<14>: [ 91 152 104  90 155 147 116  95 104  93 149 182 135 122 155 134 149 127
 102 124 196 117  99 161  84  92  98 172 115  97 148 156 114 162 123 174
 125 102 131 135 132 123 150 115 184 156 132 168 162  83 113 115 111 110
 117 161 137 114  53  89]
<76>: [ 94 172  92  93 112 109 158 122  87 105 161 142 215 121 170 133 160 179
 169 135 184 115 156 161 134 120 126 166 144 127 122 130  93 109  42 147
 185 118 152 180 112 145 142  62 145 155 158 121 133 107  81 126 155 109
 158 169 123 171 121 107]
<113>: [116 155 120  91 140 192  90 142 111 125 159 152 182 152 138 113 156 146
 172 115 128 125 123 140 117 126 128 125 155 123 106 128  97 144 102 207
 118  98 139 116 146 141 163 109 123 138 149 159 149 108 123 112 149 165
 130 144 142 129 111 110]
<149>: [ 90 115  64 131 111  87 151 144 104 118 125 120 158 159 167 176 118 112
 112 100 174 104  99 142  88  36 132 130 147 115  90 150 109  89  74 122
 157 120 133 164 126 155 142 111 169 112  92 122 141  95  46 132 115 138
 104 119 149 135  87  76]
<118>: [173  89 122 128 141 112 136 132 121 132 156 114 118 148 141 207 118 112
 113 166  60 156 165 159 112 160 106 109 130 156 106  86 163 132  98 122
  95  44 153  92 157 113  75  55  63 133  87 165  89 104 106 128 108 145
 141 130 112 108 121 136]
tail: [118 112 113]
[166  60 156 165 159 112 160 106 109 130 156 106  86 163 132  98 122  95
  44 153  92 157 113  75  55  63 133  87 165  89 104 106 128 108 145 141
 130 112 108 121 136]
size: [173  89 122 128 141 112 136 132 121 132 156 114 118 148 141 207 118 112
 113 166  60 156 165 159 112 160 106 109 130 156 106  86 163 132  98 122
  95  44 153  92 157]
41

<103>: [121 165 146 201 127  93  86 178  97  70 185  79  82 123]
<93>: [121 157  69  65 182 180 114  55  88 194  55 193 106 183]
<140>: [109 173  58  72 196 182  99  81  79 193  67 188 101 183]
<123>: [ 91 189 167 186 114  73  86 167 104  83 166  77 102 131]
<64>: [ 79 193  65 106 170 176  81  86  72 179  81 188  84 179]
dup <93>: 
[55]
start: [ 79 193  67]
<140>, 9
size: [121 157  69  65 182 180 114  55  88 194]
10
start: [201 127  93  86 178  97  70 185  79  82 123]
<103>, 4
size: [ 91 189 167 186 114  73  86 167 104  83 166  77]
12
start: [ 69  65 182 180 114  55  88]
<93>, 3

<84>: [ 77 105 199 170  68 186 199  61 135  87 109 159 168 165 132  86 147 124
 207  69 138 116 160 157]
<62>: [160 189 110 154  94 164 135  99 149  71 174 176 201  81  76 133 139 160
  80 128 141 119  87 131]
<114>: [148  93 170 130 137 160 189 110 135  87 108 159 168 154 124  92  71 148
 112 132  80 175 128  93]
<3>: [112 112 127 101  96 194 189  69 138 120  98 170 162 147 117  73  79 160
 144  70 105 167  98 117]
<36>: [112 112 127 119  96 194 189  69 138 120  98 170 162 147 117  73  79 160
 140  70 105 167  98 117]
<97>: [ 76  80 204 122  86 161 192 104 175 103  79 154 182 104  67 108 150  97
 165  96 133  89 121 140]
<32>: [ 81 150 127 122  87 172 181  72 137  54 113 128 196 119 132 112 152  80
 175  94 119  98 133 124]
start: [160 189 110 135  87 108]
<114>, 6
tail: [122  86]
[161 192 104 175 103  79 154 182 104  67 108 150  97 165  96 133  89 121
 140]
tail: [135  87 109 159 168]
[165 132  86 147 124 207  69 138 116 160 157]

<139>: [151 120  86 177 152  93 180]
<27>: [128 151 210 133 136 200 132]
<112>: [117 119 111  52  93 112  44]
<60>: [136 137 163 104 121 157 103]
<119>: [157 120  88 116  99  93  75]
<189>: [126 152 152 165 152 149 152]
<71>: [108 146 194 102 119 186 102]
<202>: [146 144 188 109 123 179 108]
<170>: [130 124 132 142 130 133 150]
<28>: [172 131 174 124 121 168 114]
<50>: [120 120  98  99 116 103  94]
start: [131 174 124 121 168 114]
<28>, 2
after: [179]
[108]
dup <189>: 
[152]
start: [ 99 116]
<50>, 4

<52>: [101 130 149 140 159 134 130 143 134  91 137 108  50 152 143 168 142]
<135>: [101 130 149 140 159 134 142 143 140 129 135 120 122 133 165 147 137]
<33>: [107 120 145 144 164 140 143 136 138 123 135 119 111 135 158 115 137]
<31>: [163 146 101  98  64 105 101 116 111 139 116 144 162 114  78  92 112]
<107>: [ 75 178 171 116 133 106 136 177 151 161 138 127 179 120 201 138 138]
dup <135>: 
[140]
after: [139]
[116]

